One turn moves every row onto another: examples first, then more rows asked
kenav: [  8 -11  17 -22  -1 -33   8 -32   4   3  33 -40  -2 -20  20  18   5  11]
veduk: [  6  22 -18 -24 -13   9 -20 -13  -3 -34  27  -6 -29   0  31   9   4  -3]
fetop: [-16   1 -15 -28 -16  -2 -13 -25   4  -7  10 -44 -18   2  14  21  22  -7]
boro: [  2  13 -24 -33   7   9 -18 -11   0 -23  21   8 -11  -4  12  -7   5  -8]
Zif: [ -3   9 -13 -12  12  15 -19 -19   9 -30  22   1 -24  10  15   3   3 -15]
Kuvo: [ -9  15  -5 -25 -26   9 -16 -14 -14 -29  14 -25 -21  -3  34  17  16  -8]
danal: [ 17   3  15   1  -5 -24 -16 -23   9 -18  -6   3   9 -41  22   5  -5   0]
lif: [ -7   6 -35 -10  16   1  -9 -41  26 -20  19 -20 -15 -21  12   5  12  -8]
fepe: [  9 -12  21   3  11 -19  -1 -33  -3 -14  41 -41   3 -20  15  13  10  13]
deket: [ 13  -5  16  -1  22  -7  -5 -29  -9 -20  28 -15  20 -37  13  -5   5   2]
rivi: [ 12   1  11 -22 -18 -25  -3 -25  12  15  27 -13   7 -26  27  13 -12  15]
nezi: [-26   0   6 -21 -20   3  -7  -8  -8 -18  23  -8  -4   6  37   8  10   2]
vifam: [ 11  13 -16 -18  11  -1 -14 -30  -5 -30   9 -11 -38   1   6  23  13 -18]
gatu: [ 14  -5  18 -14  27 -26  -4 -39 -15 -11  27 -15   3 -31  11  -5  16   9]
Gim: [ -3  16  -3 -21 -22   3 -20 -20 -12 -15  -7  -6 -24   0  20  29   9 -17]
Divet: [ 11  -1  13   6 -16 -17 -12 -31  13   7  35 -29   5 -21  22  20  -8  21]
biz: [ 14   6   9   3  -6  -4 -16 -26   8   1  23  -3  22 -39  20   3 -13  11]
Nodop: [-13  12 -11 -32 -29   6 -21  -7   0  -3  12  -7  -9   5  23  11   4  -1]
seb: [ -9   5 -18  -8  12  11 -17 -35  17 -24  12 -27 -27   1   8  12  14 -22]
gavis: [ 13  -9  11 -24  25 -24   9 -33  -4 -13  28 -24   8 -36  12  -1   9   0]
sopel: [ 16  -9  26  -2  16 -31  -4 -23  -6 -37   7  -9   2 -28  18   2   9  -2]
sogu: [ 11   5  14 -10 -15 -27 -18 -38   5  20  21 -12   1 -26  24  13  -3  22]
katu: [-17   7   1 -13 -14  18 -22 -11   0 -20  12  -3 -15  12  26   9   3 -14]
meto: [ 17   3   5 -25   7 -16  -1 -26   3  -1  23   3  17 -40  18  -6  -9   3]
foz: [-31  -2 -10 -15 -10   3  -6 -33   4 -13   1 -37   0 -19  23  14  25 -13]
Zasod: [  8  17  -7 -23  -2   4 -17 -16 -15 -27   7   9 -28   3  15  18   6 -16]
votan: [  1  12 -12 -17  -9  -2 -16 -33  -3 -17  -3 -25 -34  -3   9  34  16 -19]
muka: [ 19  -1  19  -1   0 -12 -22 -28  -8 -13  13  10  20 -30  30   0   9  12]
nadu: [ 26  -9  15  -1  25 -22 -11 -36  -7 -27  31  -9   3 -20  20   2  20  15]
mib: [ 15   6  13 -14   6 -17 -16 -34  -7   4  15   8  14 -39  18  -6   0  11]
Zatu: [  8  22 -33 -20   2  10 -19 -29   8 -35  18 -18 -28 -17  19  10  11 -14]
Fafon: [ 21  -9  10   6   5 -29 -15 -48  10  -9  26 -33  -6 -18  22  22  20  19]
Pidi: [ 11  -6  19 -10   6 -35  -6 -43  -3   4  33 -33 -10 -18  17  14  13  20]
Nage: [ -3   9 -18 -18   6   1  -9 -17  15 -25  41   8 -19   4  24   1  -3   7]
ruz: [ 14  -1  14   5 -20 -19 -25 -38   9   5   9 -14  11 -27  31  20   9  18]
tel: [ 19   1  13   5 -17 -36 -16 -29  24  -8   9 -14 -10 -25  25  21  -8  12]
supel: [ -7  15 -19 -21 -11   9 -17 -29  -4 -32   4 -38 -21 -19  24  17  24 -18]
pimog: [ -2   3 -28 -28  20   0  -9 -29   4 -27  19 -30 -21  -5   3   5  23 -13]
mer: [ 18 -10  24   2   4 -41  -3 -27   8 -26  21 -28 -17 -13  21  19   6  11]
damed: [-23   3  -4 -10 -14  13 -20 -26   7 -13   1 -31 -17   4  19  19  14 -19]

gavis -> meto
katu -> damed
supel -> Zatu
Now find these:
Divet -> fepe
pimog -> boro
danal -> tel
Fafon -> nadu
lif -> Nage
Pidi -> gatu
Gim -> votan

One turn moves every row onto another: examples first, then more rows asked
mene: [  7  20  12  10 -17 -15  15  18 -15 -27   7 -10   2  -3  12  -8   7 -11
   1   9 -29  18  10   3 -20 -12 -14  19  17 -11  27  20 -27 -26   6  -9
   3 -10 -18  -2 -23   0  18  -1  16 -20   2   4  -7 -24  18  -6  13  19
   5  -6   2 -20  -3]
Pifim: [ 10   8  21  23 -12   5  -4  37 -21 -29  -6  -4 -20   3  14  -5   5  30
  22 -19 -15  10   6  13  -2 -11   0  -8 -14 -21 -39  18 -27   0   9  11
   0 -20 -17 -16  -3 -19   6   4 -12   3 -34  10  -5 -14  12   2   7   9
  19 -40 -35  -1 -23]
Tup: [ 10  14   0  41 -17  22  26  13 -27 -16  11  20 -10  -1   7 -18 -28  13
  -4  -6  -1  11 -17 -10  28  19  -2 -12 -24 -27 -20 -12 -21   7 -20  -2
  32 -21 -12  -8   1   0  -4  -1   1  -6 -18  -2   7 -24  26  -6   2  -4
   8   2 -27 -13 -11]
tavo: [  2   0   3   5   8  -5  24  21 -19 -27  10  14   2  -9   4  -1  -3  -7
  10  19 -15  22  -4   7 -15 -26  -2  15   2 -21  23   4 -24 -17   3   0
  12 -11 -31   3 -32   9  29 -13  16 -17  -9   8  -5 -31  31 -12   6  -6
 -17  -6  29  -5  -4]
lak: [  5   1 -11  11 -20   6  24  -9  10 -13   3   2   6   1  14  -6  15  17
  18  20 -12  11   9  11 -19 -35  36   7  -2  -1 -10   4   1   2  -3  17
   7   0  13  13 -26 -11  20  12   7   0 -16  14 -23 -22  11 -12 -26 -13
 -33  17 -18 -13  -1]
vetof: [ 17  16   5  22 -31  11  14  10  12 -18  -6  19  19   2  44   9  -4  29
  11 -16 -11   0  10   2  -7 -13  30   2   8   7   9   7 -24  12  -5 -10
 -12   4   5  26 -33  -6  28   4   0  -8 -16  -2  -6 -22  27 -25 -20  -7
 -27  20 -15  -2  -1]
sif: [ -4  18   4   4 -45  10   8   6   6 -27  13  -9  22 -18  18  -9   0  15
  20   5 -23  28  -1   4 -10  21  16 -15  12 -13  24  27 -19   7  13  -6
  -1 -25  -4  30 -26  -6  47 -23 -10  -9  -6   8   4 -21  31 -28  -8  -8
 -23   6   2   2   4]
Tirat: [ 31  10   4   8 -13   8  -7  30 -34 -25 -16   5   0   4  19 -16   8  27
   1  -7  13  20  -1  14  -2  32  15  -9  11 -43  -8   4  -5   4  -7  20
  20 -27 -17  -7  -8 -40  -7 -24  15  -1 -20  10  -9  -9  30  -8  -7 -15
   3 -19   6 -19 -21]
gul: [ -7 -18  18   0 -23  25  -2   1  -3 -12  -4  -8  16 -15  20   5  12  -4
  -3  -4   3  14  29  -3  12   0  -6 -10  21 -29   1  11 -12   8  20  12
 -24   3  24  14  -2  -8  25   2   1 -15 -24  14  15  -9  22  -9  -4  -1
 -28   4   3   7 -15]
geru: [ -3  -2  20  27 -14  20  15  29 -36 -24  -5   7 -18   5  19  -5   7  28
  33 -16  -4  17 -12  -1   0 -21  11  -7 -26 -20 -36  -7 -28   1  -5  19
  17 -20 -17 -13 -13  -6  14   5  -7 -12 -40  18 -12 -23  20   8  -1  -2
   9 -43 -22  16 -29]
Mok: [ -2   3  11   4 -39  28   5  -6  10 -35  26  -7  10 -21  17   4   6  11
  22  11 -20  22  -2   2 -10   5   5   1  -9   0   7  33 -28   9  27  23
  -2 -20  -6  28 -23 -19  38 -21 -18 -16  -7  22 -25 -22  14  -3  -5   1
 -26 -14   2  10   3]
nebo: [  3  23  -4  13 -16  26  -7  31 -32 -12 -21   4   3 -18  16 -12  14  26
   4  -5   4  20  11   0   4  31   6 -15   5 -28 -17  -8  -4   0 -13  16
   8 -36 -10 -21  -3 -20  -6 -16   8  -4  -5   9  -1 -16  27   3   2 -12
  -4 -33  11 -19 -25]
sagom: [ 13  13  11  39 -15   9  22  15 -22 -22  13  15 -20  15   4 -11 -31  23
  -3  -6   3  19 -18  -1  26  20   3  -7 -24 -30 -10  -4 -18   9 -24   2
  24 -20 -16   0   5  -8  -6   3  -3   5 -30  -6   9 -19  17 -13   6   2
   6   6 -24 -22   1]
Sopid: [  7   8   0  39  -8  10  14  25 -26 -22  16  18 -17   1   9 -24 -32  11
  -7  -2  -6   6 -22  -9  16  17   1 -10 -19 -30 -13   5 -23  13 -12   2
  24 -21  -9 -16  10 -10  -3   1  -9   8 -33  -6  -3 -21  12 -11   7   3
  12   2 -32 -18 -10]
Detu: [ -4   4  28  16 -16   9   8  32 -19 -30  -8  -7 -28  20  20  -5  10  34
  26 -21   0  21   4   2  -2 -13  -1   2 -13 -19 -32  10 -26   1  -3  18
  -1 -16 -26  -8 -17 -27   0   6  -6  -3 -29  18  -9 -19   7   6   1  12
  13 -32 -41  -7 -21]
zep: [ -4  -6  27  16  -1  12   2  36 -26 -30   2  11 -20   3  10  -9  -3  30
  32 -13  -7   6   0  11  -5 -23   7  -6 -21 -26 -37   1 -15   5   1  24
  11 -20 -25 -15  -8 -16  10  -3 -14   6 -36  10  -3 -27  18  -1   8  -7
   9 -40 -21  13 -19]
nos: [ 14  11  -3   8 -28   6  19   8  19  -5  -1   2   2 -18  18  -6   1  12
  13  -5 -22  18  16 -13 -28 -19  39  15  -4  10  -1   8 -18  20  -5   1
 -15   0  10  17 -26  -9  26   4   5  -6 -23   8 -24 -18   4  -5 -20  -6
 -27   5 -19 -22 -13]
tuvon: [-12  19  16   8 -12 -12  34  16 -20 -23   1  20  -1   8  17   0  -4   1
  -3  -5 -29  24  -7  -7 -17  -7 -17  18  12 -10  13   9 -24 -25  -2  13
 -18   5 -17  13 -37  -7  26  -5   1   2  12   7 -34 -25  28 -13  -3   7
 -10  -9  11  11 -13]
suliz: [  2  20   6   6  -5  19  -9  32 -27 -14 -11   5   2  -1  11 -10  13  30
  13  -6   8  25   8  -1   1  33  15  -8  15 -29  -2  -9   0   5  -9  20
   6 -40 -17 -13  -9 -30 -15 -22  10  10 -15   2   1 -19  18  -2   3 -10
   6 -20  10 -21 -14]
sudo: [  0  -4  22  22  -2  16  11  30 -28 -24  -4   7 -17  15  11   4   4  30
  35 -14   8  30  -6   5  -3 -18  10   5 -28 -24 -30   3 -25   3  -7  21
   8 -17 -34  -6 -15 -19  12  -4 -10   5 -43  12 -12 -24  15   3  -1  -3
   0 -42 -22   7 -22]
safo: [ -8  11   8  -7 -41  16   9  -3   5 -46  15  -2   5  -6  17  -3  11  20
  24  21 -23  21  -2   5  -2   7   4 -11  -2  -2  -1  31 -21  10  30  10
  -8 -10 -12  28 -34 -14  42 -10 -13 -19  -9  23 -15 -14  15 -16 -16  -8
 -24  -9  -1  17  11]
muro: [ -1   3  13  18  -8  -2  28  18 -16 -19  16  14  -7   7  16   7   2   7
 -18  23 -13  21  -7   1   1 -10 -16  12  -3  -3  22  14 -49 -25  -5  17
 -13  -6 -10  -7 -20   3  21   3   0 -19  -9  13 -19 -24  21 -15  -4  11
 -26 -24  17 -19   7]
nitu: [ -9 -14  34   4 -13   8   7  -6   5 -30   2   3   9 -14  10  -1  -5 -20
   4   9  -2  23  26  -7  -3 -12  -4   0  -7 -31  -8  -3 -26  25  13  10
  -9   2   1  16  -8   7  31  15  -8 -18 -34  18  -1   1  29   4  -3  -7
 -29   7 -21  20 -11]
Kela: [ 19  18   2   5 -21  13  -6  30 -44 -22 -18   9  -6  -8  26 -24  11  25
   4  -8   4  12   0   2  -1  27  10 -13  13 -36 -19  -7   4   2 -16  19
  22 -20 -11 -15  -7 -31   2 -17  13 -11 -12  15  -6 -10  33  -5  -5 -18
  -4 -29  10  -7 -28]
Rovav: [-19 -12  17  11 -12  17  13  -1   5 -14   0   2   9 -20  18   1 -15 -18
  -8  10   4  19  14 -16  12   3  -3  -8   7 -38   9  -5 -21  20   1  -3
 -21  -3  13  11   2   7  36   8  -3  -5 -26   7   8  -1  20 -10 -12 -10
 -33  17 -12   4 -11]
gok: [ -7   0   3   8 -41  17   9   0   7 -29  25 -12  16 -23  19 -14   2  12
  18  14 -15  13  -9  11  -5   9  14 -15   8 -16  25  24 -17  -1  16  10
  15 -28   2  29 -17 -16  42 -25 -10 -17  -3  21   0 -31  27 -28  -4  -6
 -28  12   4  -8   2]
Buto: [ -5 -14  16  12 -18  22   3 -16   0 -14   1 -16  15 -11  17  10   8 -18
  14  -1   1  18  25  -7   7 -14  -9   7   3 -26  -6  18 -15   2  21   6
 -12   5  15  19   0  -1  35  15   0  -9 -27   3  -4  -6  13   3  -1   8
 -10   7 -21  29 -18]
kotaf: [  0  15  -2  32  -5   8  16  20 -29 -19   7  21 -11   7   3 -25 -36  18
   4 -17  -9   8 -17  -7   8  19  -1  -4 -14 -34 -22  11 -10  11 -13   1
  16 -14 -19  -7  -5 -10   2  -1  -7  21 -16 -18  -3 -23  19 -14   9  -6
  20  11 -29   2 -15]
Lali: [  6  15   8   9  -3  22  -8  37 -25 -11 -10  18   4 -14  18 -18  -1  32
  -3 -11   1   6   8   5   4  33   5 -10  12 -30 -15  -2  -4   9  -1  19
   8 -30 -15 -18   0 -32  -9 -19   0  15 -14  -3  -7 -30  24 -10  14 -10
  -4 -31   5 -11 -22]
Tesib: [  3  12   3  35 -13   7  20  18 -27 -23   2  19 -20   8  11  -7 -34  20
   7 -28  -4  19 -23 -11  16  19   2   0 -17 -35 -14   1  -7   4 -21  -1
  17 -18 -18  12  -3 -15   0  -7  -2  18 -18  -6  -5 -21  15 -10   4  -1
  23  22 -21  -3 -15]
fovaf: [  3   9  14   7 -46  11  29 -13  22 -19  23 -11  -3 -23  10 -12 -15  19
  17   9 -30  27   0   4   1  13   8  -2 -15  -9   8  24 -29   8   9  -2
  -2 -21  -7  37 -14  -2  49  -9 -15 -12 -11   6 -23 -21  17 -21  -3  -1
 -22   0 -18   0   1]
numun: [ 32  13  -4  15 -27  14   7   7   7 -32   1  19  20  -6  19  20  13   7
  25  11 -18   1  10   8   4 -19  28  -2   5   3  -2   4   3  -1   7  -3
  -6   2   3  20 -24  -6  16 -10   7   3  -8  10  -4  -2  14  -4 -37 -13
 -16  14  -3   0  12]
Gez: [ -2  -3  22  23 -21   9  15 -22  -1 -13   1 -14  23  -9  18  -6  -9 -22
  -6   4   2  22  15  -4  -3   7  -9   0  10 -43   2   6  -7   3  -3   8
  -1   7  19  16   1 -10  36   7  -4  -1  -9  -2  -3  -4  31 -10  -8  -4
 -27  18 -23  20 -17]
Zod: [  0   7  24   7 -13  -3  26  16  -8  -3  17  18  -3  -9  -1   6  -1  13
   4  -4 -26  18  18   1   8  -6  -7  13   3   0  20  -4 -18 -35  -2   8
  -9 -19  -9  23  -8  18  16  -4   7  -4  -5   3  -9 -36  23 -15  25  19
  -5 -10  25  -8   7]
rit: [ 18  16   1  11 -10   3 -18  39 -35 -27 -16  17  -3  -3  24 -20   6  27
  -6  -1   3   6   1  13   2  33   8 -15  11 -39 -16   6  -1   0  -8  21
  16 -30 -12 -16   4 -35   0 -10  -2   9 -19   7 -12  -7  30 -15  -3 -13
  -3 -24   0  -9 -16]
kiz: [ 29   5  18  17 -30  18   0   4  17 -24  17  15  17 -22  15   9  -2   1
  17  -1 -20  -2  21  -5 -14 -14  23   9  -7   9   5  -1  -9  11  -4  17
  -5  -4   4  21 -19 -13   7 -21   0  -8   1  20  -7 -10  15  11 -19  -6
 -23  10  -6 -25   7]
Tigiz: [  3  15  -5  36 -22  13  14  19 -37 -20   4  20 -15   0  14 -23 -30  12
   9 -23  -5   7 -17 -19  16  25  -1  -5 -20 -28 -18   1  -5   0 -31  -5
  21 -17 -16   3  -2  -3   5   0   1   2 -13  -5  -2 -11  20  -7  -2  -3
  22  11 -26   2 -14]
Vev: [ -2   1  10  31 -25  14   6   4  14 -20   6  16  22  -5  38   9   0  19
  10  -3  -4  -3   4   4 -14 -24  25   5  -6   6  14  -5 -21  -4 -19  18
  10 -20  15  23 -16  -9  20   3 -10  -4  -9  15 -15 -25  29 -15 -18  -2
 -34  28 -17 -13   9]
vok: [ -6  -2  32  11 -20   4  -6  -2  -7 -24  -7   0  33 -14  13   4   9 -21
  -1  -4  -1  31  26   0 -13   5   4 -11   9 -36   1  -3 -11   6   9  22
  -5  -5  18  17  -1  -8  31  -1 -13  -5 -25  19  -3   0  42  -1  -8 -12
 -35   2  -5  23 -12]
tovi: [ 24   6  18   5 -22 -29  24  22 -17 -32   0  28 -11  -3   7   1   3  -1
 -10   0 -32  20   1  16   1  -6  -4   6   3 -18  12   2 -27 -36   2   2
   6  -9 -13  27 -13  11  29  -5   7 -14 -17  21 -27 -13  39 -18   0  10
  -9   0  14  -5  -3]
kan: [ -4   5  21  20 -22  18   7  26 -29 -22  -8  -4 -22  10  17 -14   8  36
  26 -25  -8  13   9   2  -2 -15  -2  -5 -22 -16 -41   7 -27  -3 -10  15
   1 -19 -18 -12 -19  -9   4  11  -5 -17 -23  14  -2 -18  20   5   5   4
  18 -35 -35   3 -25]
doz: [-12   2   4   1 -41  10  27 -12  15 -31  21  -3 -10 -18  13 -11  -6  19
  26  22 -23  18 -13   8  10   1   9  -9 -10 -14   7  17 -15  -2  12   4
   3 -25  -4  39 -13   0  51  -4 -12  -4 -13  16 -25 -17  12 -28 -12  -4
 -20  13 -10  10   7]

mene -> Zod
fovaf -> Mok
Detu -> suliz
Now find these:
Lali -> Sopid
Buto -> gul
nos -> kiz
Kela -> Tigiz

One turn moves every row onto another: examples first, then more rows asked
Dupev: [ 14   0  -6 -11  -2  22 -45  -1  -6   1   2  20 -30  -2]
peg: [  7  -6 -14  -5  12  18   1 -18  -1  -6  -9 -12  14   8]
relu: [  8  -6 -26 -15   5  18   6 -13  -7 -19 -15  -9   7  -1]
fol: [ 14  -5 -14  -4  12  20  -1 -14  -2 -10 -13  -9  10   7]
Vupo: [-13   2  15 -15 -17  -8  -3  16 -26  12  -9  30   6  -1]
reven: [ 19   2 -39  -1  -2  12   9  -2   1 -13 -10  -2  -2  -1]
guvar: [ 15  -2 -18   8   8  18   2 -11   3   4  -5  -7   7  14]
riku: [ -1   5  18 -31 -16 -10 -12  16 -28   4  -7  25  -5 -13]
gude: [ 15  -2  -6 -15   0  24 -45  -3 -10  -2  -2  22 -28  -6]
Zefev: [ 19   0 -12 -13  -3  20 -43   3  -9  -4   2  21 -33  -7]
Puf: [ 10  -2 -40  -7  -5  11  13  -3  -1 -13 -10  -3  -1  -5]
Nebu: [ -2   5  19 -18 -19 -12 -11  18 -21  17   4  30  -6  -7]
Gir: [-11   3  19 -15 -18  -9  -7  15 -26   7 -15  31   7  -3]
zitag: [ 16   1 -30  10   0  14   6  -1   7   2  -3  -3   1   7]
vodo: [ -3   3  25 -22 -15  -9 -14  15 -22  14   0  24   1  -4]
bup: [  2   2  -3 -17  -3  24 -43   5 -18   1   0  35 -31  -2]
sidit: [ -8  -9 -19 -11  -3  14  17  -5 -20 -14 -15   1  15   0]
gud: [ 16  -1 -12 -12  -4  20 -41   2  -7   0   3  25 -31  -5]
zigu: [ -6  -9 -31  -5 -12   9  21   5 -15 -12 -11   5   8  -1]
let: [ -7  -8 -29   5 -13   9  20   4 -10   3  -2   7  11   8]
bigis: [ -2   3  26 -28 -12  -7 -14  12 -29   8  -5  23  -1  -9]
kodov: [-12   4  13 -12 -20 -11  -2  19 -26   8 -15  33   4  -6]
fizez: [ 17  -4 -11 -17  -1  22 -43   0  -9  -4  -1  19 -32  -8]
zomi: [-10  -9 -13   6  -4  18  14  -4 -11   6  -2   3  18  15]
zavu: [  4   2  -4 -17  -3  22 -41   6 -17   1   0  34 -33  -1]
rol: [  7  -1 -35   4  -4  10  12  -3   6   2  -1  -3   1   4]
tipu: [  2   4  -6 -18  -5  22 -43   6 -18   0   1  33 -33  -6]
zil: [ -1   7  11 -25 -22 -13  -8  22 -25   8  -3  28  -9 -11]
gof: [  1   1  -5 -17  -4  20 -41   3 -20   1  -2  35 -32  -3]
zug: [  2   2  -4 -19  -4  21 -41   5 -18   1   0  34 -30  -5]
Bezup: [-12   5  12 -15 -18 -10  -1  17 -28   8 -16  30   4  -8]
teme: [ -9 -11  -7  -4   2  18  11  -9 -17  -7  -9   0  20  10]
fepep: [  6  -4 -22   5   5  17   4 -10   5   6  -1  -6   7  15]
mopef: [ 18  -4 -25  -7   5  18   5  -9  -6 -17 -19  -8   3  -2]
soka: [-13   2  18 -17 -17  -9  -3  15 -29   6 -16  32   6  -6]

vodo -> Nebu
relu -> peg
Now find these:
gude -> Dupev
sidit -> teme
mopef -> fol

